The rows of A fall into a few groups, which share some directions, and each row is roughly a mix of its group's hidden directions.
A:
[[ 0.58  1.77 -0.49 -3.71 -2.22  1.48 -2.37  1.65  1.22  1.38]
 [-0.03  0.35 -2.22  4.23 -1.15 -2.90  0.33 -1.21 -1.47  0.10]
 [ 0.72 -4.01  2.09 -2.85 -1.32  0.93 -1.73  0.45 -0.34 -1.17]
 [-2.02  0.67 -2.21 -0.19 -1.38 -4.43  0.58 -1.49  1.54  0.65]
 [ 1.65  3.06  1.93 -0.15 -0.61 -2.73 -0.30 -2.03  2.92  0.17]
 [ 2.03  3.55 -0.01 -1.65 -0.39 -2.91  1.95  1.89 -0.75  0.59]
 [ 0.24 -2.16 -0.63 -0.27  1.16  2.03 -3.10  1.15 -1.96 -3.31]
 [-1.65  0.13  0.60 -0.28  4.44 -3.21 -1.26  0.93 -0.47 -0.68]
 [ 0.38  0.94 -1.91  0.07 -0.86 -0.24 -3.19  2.34  0.40 -3.88]
 [ 0.52 -1.25  0.43 -4.10  0.05  2.66  0.61  2.64 -1.73  0.38]
 [ 0.02  2.05 -1.95 -1.85 -3.25 -2.85  1.84 -0.50 -1.36  0.87]
 [-0.18  1.00 -1.25  0.36 -3.61  0.25  3.00  0.54 -3.25  0.83]
 [ 1.00 -1.95  1.01 -0.16  3.75  1.08 -2.42 -0.73  2.94 -0.54]
 [ 1.05 -0.03 -0.56 -1.21 -2.86  2.87 -0.06 -2.62  3.16 -0.47]
 [-2.56 -1.24  0.70  3.66  1.67  1.79 -1.12  2.21  1.17  0.95]
 [ 2.34  2.66  1.95 -3.36 -0.30 -0.95  1.32 -0.53 -0.52  2.33]
 [-0.80  0.00 -3.81  3.18 -1.26  0.78  1.75  1.74  1.35 -0.97]
 [-1.42 -1.26  0.51  3.38 -1.17  1.21 -3.87  1.59  0.81  0.23]
 [ 0.61 -1.82  0.24  0.48 -4.11  2.70  0.35  1.42 -2.27  0.97]
 [ 2.02 -1.68 -0.11 -2.15 -1.73  2.54 -3.25 -0.08  1.61 -1.49]
 [ 0.83  0.44 -1.69 -0.85  1.90 -2.70  3.43  2.06 -2.15 -0.56]
 [ 1.33  1.71  0.50 -2.27 -0.59 -1.16  4.39 -0.14 -0.89  2.11]
 [-0.17 -1.01  0.99 -0.17  2.55  0.72 -5.02 -0.85 -0.22 -1.15]
 [ 0.77  0.19 -0.66 -1.00 -3.76 -3.44 -1.90  1.12 -1.80  0.48]
 [-1.87  2.49 -1.80  3.16 -2.23 -1.68  1.54  1.39  0.33 -1.11]
 [ 0.49 -3.81 -0.23  1.92 -1.81  1.29 -2.52  1.47 -2.11 -0.02]
 [ 0.14 -0.67  1.58  1.98 -1.91  0.45  1.47  2.50  0.36  4.14]
 [-0.57 -2.75 -3.48 -0.81 -2.62  1.40  0.10  2.06 -0.92 -1.33]
 [-0.65 -1.24 -2.41  2.50 -0.26 -2.41  0.45  2.93 -2.52 -1.19]
 [-1.00  1.10 -0.13  0.55  3.58 -3.21 -0.40 -1.62 -2.79 -0.42]
 [-0.11 -3.24  0.40  1.48  0.28  3.06  0.47  1.73 -2.26 -2.39]
 [ 1.43 -1.10  3.52 -1.31  1.06 -2.06 -0.94  1.00  0.56  3.39]
 [ 2.88 -2.79 -1.47  1.07 -1.31 -2.85  1.26 -1.43  1.87 -0.08]
 [-2.05 -0.37  3.21 -1.29  2.42 -1.66 -1.17 -2.76  1.00  1.23]
 [-0.75  0.67  0.70  4.68  1.58 -0.34 -0.38 -2.32  2.07 -0.73]
 [ 1.27  2.03 -0.24 -0.26 -1.92 -0.79 -2.38  4.41 -0.84 -0.65]
 [ 2.77 -2.27 -0.43 -1.76 -1.01 -1.36  1.40 -3.83  0.84  0.23]
 [-0.06  0.25 -1.10 -0.02  2.54  0.28 -1.65 -2.95  3.31 -2.48]
 [-2.27 -1.92  0.60  2.80  1.87 -1.82 -2.38 -1.86  1.76 -0.54]
 [ 0.87 -2.13 -1.23  0.46  3.80 -1.59 -2.47  0.00  0.09 -2.50]
 [-0.04 -3.01 -0.56 -2.48 -1.34 -0.83 -1.07  2.74 -2.74  1.48]
 [ 1.14 -0.18  1.58 -2.16 -0.63  3.34 -2.30 -1.09  3.13 -0.21]
 [-3.21 -0.83  2.25  2.99 -1.44 -0.82 -0.49 -2.18  1.75  0.78]
 [ 1.05 -1.91  1.54 -0.29 -3.76  1.88 -3.07  0.07  1.43  0.03]
 [ 3.80  0.89  0.28 -0.16 -0.89 -3.75 -0.95 -0.90  2.05  0.50]
 [ 1.13  0.99 -0.61 -1.95 -0.76 -1.63  1.27  3.20 -3.69  1.12]
 [ 2.92  2.80 -0.76  2.81 -2.15  0.24  1.25 -1.51  1.65  0.50]
 [ 0.79 -3.63  0.05  0.34  0.77 -1.27 -3.18 -0.89 -3.04  0.33]
 [-1.32 -2.63 -2.78 -0.40  0.48  1.60 -0.10 -2.13  3.54 -0.02]
 [-0.25 -0.19  1.48  1.97  1.93  1.01 -0.19 -1.31  4.76  1.05]
 [ 1.42  0.86  0.83 -2.17 -0.97  3.84 -1.43  0.91 -2.42 -1.95]
 [-0.47  0.63 -3.05 -0.54 -3.53  1.63 -0.49  0.89  2.05 -2.40]
 [ 2.87  2.72  1.58 -0.30  2.75  2.02 -0.27 -0.51 -0.36  2.46]
 [ 1.62  1.62 -1.03  3.26  2.46  1.30  2.21 -2.33 -0.49 -1.06]
 [-2.00 -2.96 -0.74  3.05 -0.60 -0.97 -0.53 -0.07 -3.37  0.92]
 [ 2.52  1.20  2.08  1.12 -0.92 -0.96 -0.42  3.73 -1.95  1.83]
 [-0.71 -0.12 -3.76 -1.22 -0.62 -1.30 -0.81 -1.13 -2.45 -3.20]
 [-2.25 -2.08  0.22 -1.54 -0.63 -0.93 -1.01 -3.30  2.77 -1.93]
 [ 0.84 -0.54 -1.83  0.98 -0.77  4.57  0.35  1.19 -0.81 -2.71]
 [-2.68 -2.77  0.45 -0.87 -0.18 -4.24 -0.13 -1.35  0.53  0.65]
 [-3.78 -0.49  1.77 -2.05  1.57 -1.26 -1.77 -1.38  1.31  1.94]
 [-0.12  0.69  0.22 -0.11 -3.39 -0.44 -3.58 -3.05 -1.18 -0.79]
 [ 0.24 -1.17 -0.45 -0.06  0.18  4.90 -1.03  1.13  2.87 -0.32]
 [-3.57  0.94  1.96  0.72  1.94  0.64  1.37 -2.53  2.35 -0.66]
 [-0.39 -0.13  1.78  1.36  0.73 -4.91  1.31 -1.81 -1.23 -0.16]
 [-0.23  1.14  0.45 -2.89 -1.24  3.90  0.16 -1.45  2.37 -1.40]
 [-0.71 -0.47 -2.54 -0.68  4.44 -0.25  0.50  0.27 -1.98 -2.17]
 [ 1.39 -0.11  3.02  3.10 -0.71  0.61  0.53  3.60  0.10 -1.26]
 [ 2.57  0.45 -1.35  3.29  0.17 -0.75 -2.53  0.97 -2.00 -2.24]
 [ 0.69 -2.35  0.55 -2.14  1.75  1.28  1.31 -4.25  1.00  0.23]
 [-1.04 -2.65 -3.70 -0.75 -2.01  0.49  0.48 -3.02  0.58 -0.18]
 [-0.23  1.10 -2.42  0.81 -0.95 -4.33  1.76  0.00 -2.28  0.79]
 [-3.75 -0.84 -1.50  0.42  1.09 -3.06  0.96 -1.98 -1.95  0.03]
 [ 0.35  1.21 -1.82 -0.65  3.35 -3.82 -1.16 -1.08  1.36 -0.94]
 [ 0.08  1.63 -0.91  0.58 -1.09 -0.07  0.65  3.42 -4.39  0.13]
 [-0.43  1.11  0.24 -3.55 -1.08  2.56  0.12 -2.08  2.64 -1.82]
 [ 2.15  0.32 -3.19  0.18 -1.76 -1.10  2.99  0.05 -1.08  2.65]
 [ 1.60 -1.90  1.22 -1.57 -1.90  2.63 -0.64 -2.44  2.94  0.86]
 [-0.15  0.10  1.55  1.89  1.87 -0.14  0.23 -2.53  4.52  0.08]
 [ 2.09 -0.73 -1.77 -2.16 -0.98 -2.00  2.95 -2.90 -0.08 -1.26]
 [ 2.66  2.11  1.40 -4.02  2.17 -0.45 -0.64 -0.88  0.77 -0.13]
 [ 0.93 -3.70 -0.12  0.63  0.91 -2.33 -1.17 -1.75 -3.08  1.13]
 [ 1.43  3.70  0.39 -1.32  0.59 -1.36  2.35 -1.21  3.08 -0.14]
 [ 3.17 -1.59 -1.35 -0.97 -3.11  2.46 -1.89 -0.31  1.27 -0.18]
 [ 0.09  1.36  0.76  2.36 -0.62 -4.31  0.04 -0.68  1.60  2.53]
 [-0.45  1.92  2.04  0.16 -1.56 -0.02  3.04 -0.87 -0.07  3.99]
 [ 0.51 -1.58  2.29  0.84  0.32 -2.84 -0.05 -0.36  4.08  1.64]
 [-1.46  0.73 -3.03 -0.14 -0.47 -4.20  1.12 -1.99  0.30  1.16]
 [ 3.36 -1.91  0.90  2.49  1.83  2.09  1.67 -0.41 -1.34 -1.38]
 [-1.57 -0.89 -3.01  2.37 -0.28 -1.96  2.25  0.79 -2.90 -0.65]
 [ 2.62  4.38 -1.08 -0.39 -2.38 -0.20  0.04  1.72 -0.60  0.15]
 [-0.77  0.77 -2.94 -0.32  1.29  4.49 -0.44 -0.06  1.75  1.16]
 [-0.88 -2.92 -3.12  0.20 -0.26 -0.72  1.39  0.93 -3.73  0.00]
 [-3.02 -0.01  3.71  2.46  1.83 -0.11  0.03 -0.31 -0.48 -1.94]
 [ 1.67 -2.95 -1.00  1.05  0.28 -0.08  0.28 -0.65  2.79  3.79]
 [-3.04  2.22  1.49  0.22  3.48 -1.33  0.35 -0.37 -0.58 -2.34]
 [ 1.48  0.36  0.50  2.61 -2.04 -3.78 -0.33  1.02 -0.65  2.65]
 [ 0.81  3.92 -0.17 -1.21 -0.42 -0.39 -0.24  4.19  0.24 -0.95]
 [ 3.05 -1.61  1.22 -1.51  0.77  0.20 -2.41  1.61  2.68  2.10]
 [-0.59 -2.75  1.21 -3.07  1.13  3.51 -0.55  1.83 -0.49 -0.08]
 [-1.91  0.63 -0.04  1.50 -1.90  2.16  2.51 -2.08  3.33  0.19]
 [ 1.52  2.97 -0.73 -0.85 -0.68  3.55 -0.91  2.92 -0.69  1.05]]
One row of each group comes first, with its name. Which group is each row after those in?
[-3.08 -0.14  1.65  3.11  0.18  0.47  0.05  0.19 -1.95  3.23]
Q
[ 2.06  1.83 -1.21  1.08  0.88 -4.45 -1.55 -0.69  1.62  0.33]
U
[ 1.50 -3.66  0.90 -1.58  0.91  1.53 -0.21 -2.83 -1.39 -2.07]
B

[-1.98 -3.34 -0.82 -2.49  3.41  1.58 -0.24  0.01  0.01 -0.54]
U
[ 1.81 -4.11 -2.35  1.47 -1.20 -2.00 -0.24  1.19 -0.68 -1.06]
Q
[ 0.89  2.26  0.37 -3.76  1.33 -1.44  2.24  2.02 -0.48  1.74]
U
[ 1.12 -3.89 -2.53 -0.89 -1.04 -0.70 -0.42 -1.01 -2.11 -2.37]
Q
[ 0.20  1.93  0.75  3.43 -0.73 -0.90  1.70 -0.34 -1.42 -3.73]
B
[-2.66  0.50 -1.62  0.00  1.21 -1.66 -0.33 -3.72  1.78 -2.25]
U
[-1.32 -0.95  2.04  1.39 -2.16  3.04 -3.13  0.25  0.49  1.91]
Q
[ 1.97 -0.09 -2.28 -1.65 -2.93  0.18  2.36  2.42  0.97 -1.89]
Q
[-1.50  3.78 -0.61  0.00  1.36 -0.21 -1.61  2.93 -0.77 -2.40]
Q
[ 0.25 -4.40  0.36  1.64 -0.96  1.70 -1.87  2.15 -0.32  1.45]
Q
[-1.25 -0.92  3.69  1.24  0.54  3.91  0.14  0.08  1.75  0.41]
U
